The same turns and mirrors carry the whole set onto itself, and each row onto the other rows of its family. Which rows share a family with each named row? Give them in list order.
These 20 rows form 5 families of 4 rows each.
nub: [-23  -6  14   6  -2   0  -8 -22   3 -13 -17 -54   1 -30  27   3  21]
tezom: [-20   6  36   6  -9   8  -5  -5   8  14 -32 -45  12 -17  13  -7   6]
sev: [ 19   9  -2 -36  -7  28  -7 -22 -11 -12  53  18  -9  24  14   2 -18]
pudus: [ 20  21   0 -32  -3  29   5  -4 -16  12  49  20  -5  17   6   5 -12]
pebuz: [-36  -6  25  20  14  14   6 -32  -9 -20 -27 -42  24   7  25  12 -13]
buvu: [ 21  -4  -6 -17   0  31   7  -9 -16   0  50  30  20  18  10 -14 -17]
sisit: [-50   3  14  26   5  17 -17 -13 -15 -28 -13 -38  18 -12  12  12 -12]
bise: [-14   8  34   9   5   6 -20 -17 -19   6 -21 -44   5 -36  21  -4   9]
tepo: [-18  17  38  17  -6  -3 -12 -16  -7  -5  -3 -49   5 -34  27 -10  -1]
dasi: [-29   3  21  15   8  10 -15 -29 -12 -22 -30 -45  29   3   6  21 -23]
logi: [ 29   8  13 -25  12  30   4 -23   2  15  39  29  18  13 -16  -5 -10]
pozit: [-45  -3  19  16   3  18  -5 -27   4 -29 -18 -35  20 -19   7  -1 -25]
lam: [  6  -3  13 -47  10  26 -15 -24 -14 -18  51  25   8  28  23   8  15]
nofe: [  6   0  16 -36   1  21 -17  -7   9 -10  51  17  18  37   3   9  31]
vezam: [-21   4  31  16 -12  14  -1 -28   9 -12 -37 -34  45  -8  11  10  -9]
vedu: [ 17  17   5 -35  21  19  -8  -9  12 -12  51   9  17  36  14   9  25]
gezi: [  8   8  14 -40  11  23  -5 -17 -17 -12  48  26  33  30  13  25  16]
Sobo: [ 27   1  -5 -16 -13  43   6 -20   0   0  42  31   5  17   2  -6 -10]
Tozad: [ 27  -6  12 -35   8   6  -5 -15   3   9  43  10  30  32 -10  15  18]
tegoz: [-26  11   8  24   3  15 -12 -17 -14 -15 -16 -45  -1 -30  28  10  17]

Same family as nub: pudus, pozit, gezi
Same family as lam: sev, sisit, tegoz
Same family as buvu: pebuz, tepo, vedu
Same family as Sobo: bise, dasi, nofe

The same turns and mirrors carry the whole set onto itself, and each row onto the other rows of its family. Which rows share a family with each named row? Give them in list order.
These 32 rows form 4 families of 8 rows each.
mil: [  6  35  16 -13 -21  34 -15  15  32  -8  -1 -15  18  25  24 -19  10   6
  -2 -34  -2  17  35  -8 -16]
Mami: [  7  10  24 -44  -7  -3   4  33   3   0 -14   7  51  14   8 -30   4   6
  16  -7   0  25 -22  14  18]
mame: [  0  -6 -30   6 -54  57 -29  25  -6  20  22  17  24  20 -39   9 -11   0
   2 -18   5 -24 -26  -1  -1]
teti: [ -9 -17  22 -11  -4   4 -34 -25 -12 -10  -3  14  61  21  -3  39  29  -4
 -15  37  -6  -1  -5 -25   1]
zana: [ 11 -39  38  -9 -10  -5 -35 -18  17   4   8   4  59  13  -8  12  34  14
  -3  21   7   9 -20 -36   7]
bop: [ 14 -26  36 -15 -21   6 -38 -28   5  -3  -7   0  58  -5  -7  36  26   2
   6  23 -14   6 -17 -33   6]
bize: [ 16   1 -29   9   6  43  -6  44  32  18  11  15  14  26   6  30  11  -7
 -14  -4  -9 -13  39  17 -19]
seti: [ 13 -14 -22 -11  29 -14   0  38  19  31 -11  17  37  13   0  19  19  31
   2  10   7   2 -20  32   7]
maza: [ 16  -3   2   5 -14  32 -52  13  -9   2  29 -16  22  17 -12  -8  11   0
  -5  21 -27 -35 -13 -40  -6]
rotog: [ 17  22  28 -26 -23  41  -3  15  20 -20 -11  -1  21  20  22  -8  -2  -1
  21 -27  14  14  37  -3 -24]
Bug: [  2  19  11 -41  -7   5  -3  26   5   0 -16  -8  53  10  15 -21  35  18
   6 -20  -5  38 -22   0  16]
Lufif: [ 24  -3 -19   8  12  31  -7  20  36  11  -8   9   7  19  13  41  13  23
   6 -11  20  -9  38  16 -35]
vem: [  5  14  16 -43 -10   0  -1  23  10 -15 -14 -28  55   9   3   2  11  20
  13 -24  10  37 -34  -6  14]
tok: [  7  -5  34 -10 -18  12 -30 -15  23 -16   8  -5  55   9  -2  49  36   5
 -15  29  -7  -2 -18 -43   8]
Zim: [  2 -15 -44 -37   7   6  12  43  10  22  12   9  45   1 -11  31  16  18
  -6   6   8  18 -22  28  -3]
Kazi: [ 13  -4  19  -1 -21  20 -51 -13  -8  -1  16  -3  10  25   7 -23 -10 -18
  -2   7 -10 -31 -22 -20 -12]
zeru: [  0  16 -13   2 -51  60 -16  10  -4   6   5  30   4  19 -26  23  -8   2
  17  -1  10 -45 -13  17 -11]
Gedi: [-10 -15  -4   9 -59  56 -42  30   9   3   9   3  15  15 -31  10 -13  15
  19  -9  27 -31 -16  12   7]
ninil: [ -9  -8   1  -8 -60  38  -7  -3  27   2   1  28  56  12 -30  64  14   5
  -6  -9  24   9 -33  -4  13]
Pag: [ -3 -20   7  -6 -40  35  -1   4  22  11  -3  38  54   7 -41  57  36  34
  17  13  26  -6 -11   1   8]
Bon: [ 13  19  21 -10 -16  24   0  18  32 -32   7   0  28   0   1  -9  19   0
   3 -37  -1  14  47 -12 -17]
remag: [  9  -1 -32 -17  18  13   8  44  16  20  -3  13  37  12   4  25  39  30
  -8  10  10  24 -31  31   1]
Per: [ -3  -3  -2   1 -27  11 -49   0 -24 -20  22 -18  29   2 -12 -16   4   5
   6  21 -10 -40  -2 -14  -7]
pili: [ 20  30  31   4 -10  36 -19  24  32 -20 -14 -22  24  33  20   2   6  -4
   5 -35  -8   6  27 -18  -2]
Nusu: [  5  -4 -18 -27  34  14  -1  44  15  25 -11  15  12  17  -9  29  12  19
  -9  -7   2  12 -46  22   3]
letav: [ 12  15 -27  10   3  42  -3  33  43  12  11   6   3  28  14  28  14  19
 -16  -4  13   3  25  24 -30]
safef: [  0  31  20 -36   4   8  15  26  -6 -12 -21  16  50  15 -15  -7  20   7
   7 -26 -13  30 -18  -1  15]
Suk: [-17 -29  19  -3 -37  50 -26   6  21  13 -16  34  47  34 -22  64  13   5
  -2   6  30   8 -18   1  15]
puve: [  8  -7 -10  19 -50  56 -26  16   5  15  14  21  15  19 -44  20 -27   4
  14   6   1 -29 -16  16  -5]
zazi: [  7 -30   9  -2 -47  41  -9   0  13   7  -6  37  57   4 -35  62  13   7
  13  15  16  11 -29   9   9]
buz: [ 15  -3  17   6 -24  21 -55 -12  -4   5  14 -15  17   9 -14  -7 -14   0
   8  14 -29 -35  -3 -25  -8]
Ropul: [ 20 -16 -17  -1  15  29 -16  36  53   6  19   0  -9   3   7  27  11  12
 -12 -18  15  -3  19  11 -30]

Same family as seti: Mami, mame, maza, rotog, Lufif, tok, ninil
Same family as pili: zana, bize, vem, Zim, Kazi, zeru, Pag

The same turns and mirrors carry the whole set onto itself, and each row onto the other rows of its family. Which rows share a family with each named row? Give them in list order.
These 30 rows form 5 families of 6 rows each.
velu: [ 10 -24 -33 -39 -17 -17  15 -31  16 -24  -1  41  29  26   1  11   0  -9
   7 -13  15  14  -2  25   9  12]
nugu: [ -9  25  25  23  -7  -7 -26  23 -11  41  -9 -25   8  12   5 -13  24  12
  -8  22   6 -14  11 -27 -12  -1]
pum: [ -9   7  30  13  19  -1 -25   6 -18  36 -11 -18 -21  -4  12  -6  -7  20
 -15   9 -11 -28   1  -7 -20   7]
gos: [ -5 -12 -22 -22   0  10  21  -7  25 -39  14  27  31  39  -6 -15  13  -2
  12  15  44  35  26  23  -6   7]
sepaz: [  1   9  13  34   2   2 -16  29 -17  22  -6 -16 -18   4   9   4   9  19
 -18  -5 -26   3  14 -26 -20 -25]
gur: [ -5  25  29  33  -7   7 -15  20  -9  26   1 -24   2   4  11 -15  18  13
 -29  10  -1  -6  19 -33 -16  -8]
Sadub: [ -7  36  23  21 -10   5 -31  20  -3  33  -3 -20  18  -2   9  -8  17  16
 -17  15  12  -4  24 -37  -7  -4]
ziz: [  0 -30 -19 -10 -10   3  27 -41  41 -26   0  27  14  43  -7   7  -1 -38
   3  -4   2   5  22  12   0  10]
gekuf: [  4   4  23  42 -10  -1 -12  37 -14  10 -22 -17 -12   8  -1   9   7   5
   8   5 -27   9  28 -23  -7 -12]
diguk: [  9   5  13  34   3   9 -16  32 -11  15 -15 -12  -7  14  -3  11  -6  13
 -14   8 -31  14  24 -29 -24 -23]
zodo: [ -8 -20 -38  -2   2   7  17 -44  34 -26  11  35   1  44  -9  12   3 -23
  -4 -14  13  11  20  22  -6   6]
bapa: [ -2 -12 -44 -40  -8  -7   0 -39  21 -11   8  34  32  16  11  -2  14   9
  -7 -11  28  19 -10  25  -2  12]
Vopat: [ -4  26  35  18 -16  -6 -19  23  -9  24 -15 -28  17  -8  17 -12  18  15
 -12  14   6  -6   9 -28   2  18]
rop: [ -4 -28 -17 -27  -6   5  10  -3  30 -34   9  32  43  23  -5  -5  10  -7
  11  14  42  17  20  35  14  -1]
ruveg: [ -6 -32 -28 -19 -14  -1   3 -36  36 -35  11  38   5  31  -7   7   7 -28
  -7  -7  20  17  23  27   1   8]
lufo: [ -8  13  24  12  24   9 -26   5 -10  26  -5 -12 -19 -17  14   6 -20  27
 -23  -5  -9 -18   9 -14 -14   3]
beso: [ -5 -19 -10 -36  -8   2  20  -7  29 -29   8  27  35  25   1 -15  11 -12
  34  13  38  20  29  22   8   4]
Tizim: [ -8  10  27  33 -10  -3 -23  43 -14  18 -16 -17 -22  14   5  -3  -2   8
  -8   4 -21   7  19 -19 -21  -2]
tabil: [  4  -2  19  32   3  -2 -18  31 -18  27 -20 -15 -15  20  -3   1   3  11
  -3  17 -30  -1  14 -15 -26 -20]
Mevof: [  0 -16 -11 -39  -8  -5  23 -18  17 -36   8  33  31  27  -4  -4  -2 -10
  17   5  41  12  18  28  11  18]
rivu: [ -2   1  32  20   4   4 -23  -2 -15  25 -21 -11 -20 -23  16   2 -15  16
 -12  -5 -26 -19   9  -4  -8   8]
kob: [  1 -17 -21 -15 -20  -7  23 -37  28 -29   5  36  22  44 -12  11   4 -33
   9  -8  24   6  24  16  12  13]
zises: [ -7 -24 -23 -30 -10  -4   6  -8  30 -44  15  31  18  30  -4  -2  15 -14
   6   5  41  29  26  26   4  12]
Gaz: [ -2 -35 -22  -4  -2   7  16 -29  42 -33   7  31  22  39 -13  14   1 -31
 -11  -1  17   2  18  25   9   6]
bedi: [ -2 -26 -33 -42 -16 -12  -2 -28  30 -30   9  33  22  21   7   2  13  -9
 -14  -6  28  23   0  25   3  19]
bovo: [ -1 -27 -40 -32  -4 -13   1 -24  31 -19   6  32  34  18   4  16  12  -5
  -8 -15  24   4 -11  29  17   8]
gab: [-14  12  30  22  -6  -1 -35  15 -14  34 -14 -12 -28  -7  14  -6 -11  12
 -13  -6 -18 -13  12  -7 -17   4]
dati: [-11  23  32  19 -22  -5 -33  28 -12  33 -14 -20   0   3  14 -17   6  13
 -18  11  -5  -1  11 -21 -16   9]
Vufi: [ -1 -23 -37 -47  -4 -20  12 -29  27 -14   2  26  26  18  15   8  10  -3
   8 -18  15   8 -14  17  11  18]
nis: [ -6  13  31  18  10  11 -23  12 -19  29   0 -14 -15 -18  19 -14  -1  29
 -21   0  -8 -11  13 -13 -18 -13]

Same family as nis: velu, sepaz, gur, Mevof, kob
Same family as beso: Sadub, ziz, diguk, lufo, Vufi
Same family as zises: ruveg, Tizim, bedi, gab, dati
Same family as bapa: gos, gekuf, zodo, Vopat, rivu

The same turns and mirrors carry the whole set onto itself, and each row onto the other rows of its family. Which rows share a family with each named row? Give them in list order.
These 27 rows form 9 families of 3 rows each.
rok: [ 39 -23  59 -13  15 -12  -1  51 -12  33 -36 -15  13  -9 -24  -6   9  -5
  15 -52  -6   2  13  20   5 -21  14]
Lorof: [-22  41  12   9  47 -42  44  36  20   9  -6  20  24 -15 -27 -18   9  23
 -18 -68 -29  10  22  -4 -29 -14 -28]
gaki: [ 25  30 -33  -8  47   1  36  25  -5   9   1  34 -23 -13  14   0  -8  12
  14 -38   0  21  30  33  37 -37 -41]
Mapos: [  6 -15  36 -29  18  -7  -6  61  -6  28 -52 -20  14 -15 -32 -12  18 -29
  16 -44 -12  12  24  17 -11 -22  15]
temo: [ 13  20 -40  -6  35   3   9  54  14  19   7  33   4 -12 -11 -19 -19  13
  -4 -42  10  36  18   9  37 -43 -25]
Mit: [-17  11  22  22  46 -40  51   9   5   2 -10  -8  15 -36 -22  -2 -10  18
  -2 -32 -49 -19  32   9 -18  -5 -34]
Filat: [  8 -11  27   1  22 -12 -25  36  19  16 -21 -20  11  -7 -25  -4  22 -33
  20  -9 -14  15  15  19  -2 -24  26]
num: [ 23 -21  24  -1  26 -16  -8  39 -14  44 -27 -38  11  -5 -15  -2  26 -37
   3 -37 -12 -10  -7  33   8 -39   6]
matun: [ -5  39  34   9  63 -35  38   1 -11  11  -1 -21  23   6 -17 -20  16 -17
 -10 -46 -47  -2  15  39  -7  -2 -48]
Kubu: [  1  14 -34  -7  53  18  21  37  19   5 -18   8  -2 -13   2   7 -18  30
  -1 -15   2  -3  36  39  32 -33 -43]
ruman: [  4 -17  38 -30  17  -3   6  60   2  21 -48 -13   0 -15 -10  -2  28 -23
  22 -34   6   7  15  21  19 -38  22]
mef: [-13  44   9  11  53 -61  39  12  -5  13 -10  11  24  -1 -24 -28  13   9
  15 -51 -33  -2  21   2 -30  -8 -49]
Mugu: [ 14 -32  21 -21   4 -33   1  45 -17  29 -27  -9  10 -20 -25 -14  29 -36
  -4 -29 -23  16  -2  37  13 -20  13]
vev: [ 11  30  31   4  57 -50  34  11   9   6  -3  -2   6  19 -28 -16   4  12
  13 -56 -28  11  29  22 -34   4 -49]
ruve: [ 33  37 -22  10  36  26   7  29  13  29 -17  33   1 -15  14  13   9  23
  -3 -35  -3   0  36  30  36 -33 -14]
pem: [ 18  21 -43 -11  23  -9  24  35  -6  40 -23  37   2   0   9  -6  26  10
 -11 -40   8   4  18  36  51 -31 -43]
navi: [-15 -16  34 -16  12  -7   8  63  -6  20 -21 -11  12 -29 -36 -10   8 -22
  -3 -52  -7  31  19 -12   4 -26  19]
bofe: [ 32  27 -34 -14  43  16  13  42 -28  23  -8  31   0 -18   5 -13 -15  14
  10 -41   3  19  24  28  44 -36 -35]
Deru: [ 29  18 -24 -25  44  10  -5  47   9   2 -29  24   7 -12 -15 -26   8   2
 -10 -37   5   4  55  48  23 -57 -49]
Ger: [  2  27  20   7  58 -39  34  16 -35 -15  -7  15  19 -42 -22 -22  20  17
 -15 -59 -34 -15  37  18 -13 -37 -48]
ludos: [ 30  21 -14  -4  44   6  13  31 -22  26  -6  17  -9  16   6  -1  -3  23
  21 -48  27  15  25  15  46 -31 -48]
gepe: [ 28  33 -28   3  43  17  23  21  -7  47 -19   3  -4  10   9   3   9  -9
  -8 -50   1  -3  33  38  44 -35 -54]
bemi: [  0 -25  20  -6  18 -37 -12  35 -20  13 -32 -16  11 -22 -41 -28  28 -41
  15 -33   1  -1  39  -5   1 -53 -22]
Situ: [ -5  31  38  11  40 -68  52  10  17   7 -13  10  19  -8 -19 -25  17  -4
  17 -45 -42  -5  21  11 -21 -10 -29]
tiroz: [-26  32  15  -9  43 -51  51   9 -11   5 -14   8  11  -1 -20 -14  37  -5
 -15 -49 -40  14  23  31 -12  11 -47]
ribu: [-24  50  31  26  52 -28  36  -7  -8  -1   2   4  18 -11 -12  -4  23   0
   8 -35 -37   6  34  -3  -2   5 -29]
nubu: [-11 -32  26  -3  13  -8   3  44  13  24 -41 -29  19 -19 -25  -7  -2 -19
  19  -9  -2 -11  26   0  27 -30   0]

Same family as vev: rok, ludos
Same family as ruman: gaki, Situ
Same family as ribu: Filat, ruve
Same family as gepe: num, matun
Same family as pem: Mugu, tiroz
Same family as navi: Lorof, temo

The same turns and mirrors carry the whole set onto itself, and each row onto the other rows of its family. Which rows share a family with each named row? Give them in list order.
These 18 rows form 3 families of 6 rows each.
gidip: [ -4  46  42 -43 -17  49   4   9  22  -2]
bis: [  6  36  -7   4  11   6 -11   8 -27  27]
romor: [ 15  34 -17  12   2  15 -12   8 -16  27]
Padi: [ 19  42  -5  12   6  -6   4   6 -19  24]
rez: [  8  55  39 -41   2  42   9  24  19  16]
mup: [ -2  49  41 -43 -14  50   1  15  16   3]
legap: [  0  34  46 -51  -8  51   2  -4  15  -3]
sosim: [ 11  41   2 -16  15  12   2  24 -21  40]
Dip: [  8   1  17  15 -15  15  24 -37   6  -7]
ribud: [  9   6  13  15 -16   0  40 -24  10   5]
fus: [  5  40  -5  -2  12  11 -14  13 -26  29]
taz: [  2   9  32  -9  -4   4  34 -32  32  -8]
Nik: [ 15  35   0  -2  14  29 -11  13 -30  32]
pom: [  0   2  15  -2 -16  14  18 -37  31 -11]
biri: [  1  40  46 -54 -17  30  17   1  24  -2]
fode: [ -6  -2  23   8 -10  17  31 -32  24  -5]
rito: [  0  42  29 -47  -4  53  -7  14  25  10]
Diti: [ -4  -2  17  15  -8  12  30 -31  20  -2]

Same family as fus: gidip, bis, mup, fode, Diti
Same family as Padi: rez, sosim, ribud, taz, biri

The same turns and mirrors carry the whole set onto itself, and each row onto the other rows of its family. Which rows share a family with each named row? Give them in list order.
These 27 rows form 9 families of 3 rows each.
pamo: [ 2  6 -4 43 41 -2 20 51 28 -2]
dega: [-29   0  29  29  -1 -24  27   6  21 -16]
Pipeb: [-30  33  25  74  39   1 -30  38 -16 -18]
nume: [-58  18  39  60   9 -21  19   4 -12 -15]
pagog: [-29  34  25  84  44 -18 -13  57  -9 -16]
Para: [-23  37   9  86  25 -16 -18  47 -21 -39]
timi: [-4 10  6 35 46 13 22 31 24  0]
lamo: [-23  25  -7  86   8   8  -7  70  -1 -14]
naf: [ -8  31  -3  54  62   2  26  51   7 -15]
Gel: [-14  26   1  48  40   7  35  37  45 -14]
rup: [-48  24  16  77   6  11 -20  34 -27 -24]
Kido: [-39  -5   7  42 -10 -26  36  12  19 -17]
lufe: [-52  50  18  82  18  -6 -11  57  -6 -24]
nisev: [-32  49  18  77  14 -15 -19  61   7 -33]
Tak: [-65   6  10  30  -5 -12  -2  15  -5 -40]
vibof: [-15  26 -14  56  53  -8  23  64  21 -29]
zuri: [-54 -14  20  29  -6 -12  13  22  -9 -16]
lamal: [-42  -5  17  41  -1 -14  21  -3  -6 -42]
bifuf: [ -5 -10 -21  47  31   6  10  53  22 -21]
zofeg: [  3  10  -5  49  19   9  42  33  29 -13]
Fim: [-43  14  31  32  16 -26  22   6  -1 -53]
Zik: [-14  10 -11  61  38   2  52  45  19 -18]
kotas: [-55  -7   6  51  -3 -20  28  14 -18 -36]
kad: [ -9   7  -3  19  42  -8  17  32  27 -41]
Ven: [-45  46  20  86  11  -2  -3  46  -6   5]
tobub: [-48   8  17  28 -21 -25   6  23  13 -33]
kopib: [-45  23  27  68   5   3 -33  44 -11 -36]

Same family as pagog: Tak, zofeg
Same family as Ven: bifuf, Fim
Same family as kotas: timi, nisev
Same family as Kido: naf, kopib
Same family as lufe: pamo, lamal
Same family as tobub: Pipeb, Zik
Same family as lamo: nume, kad

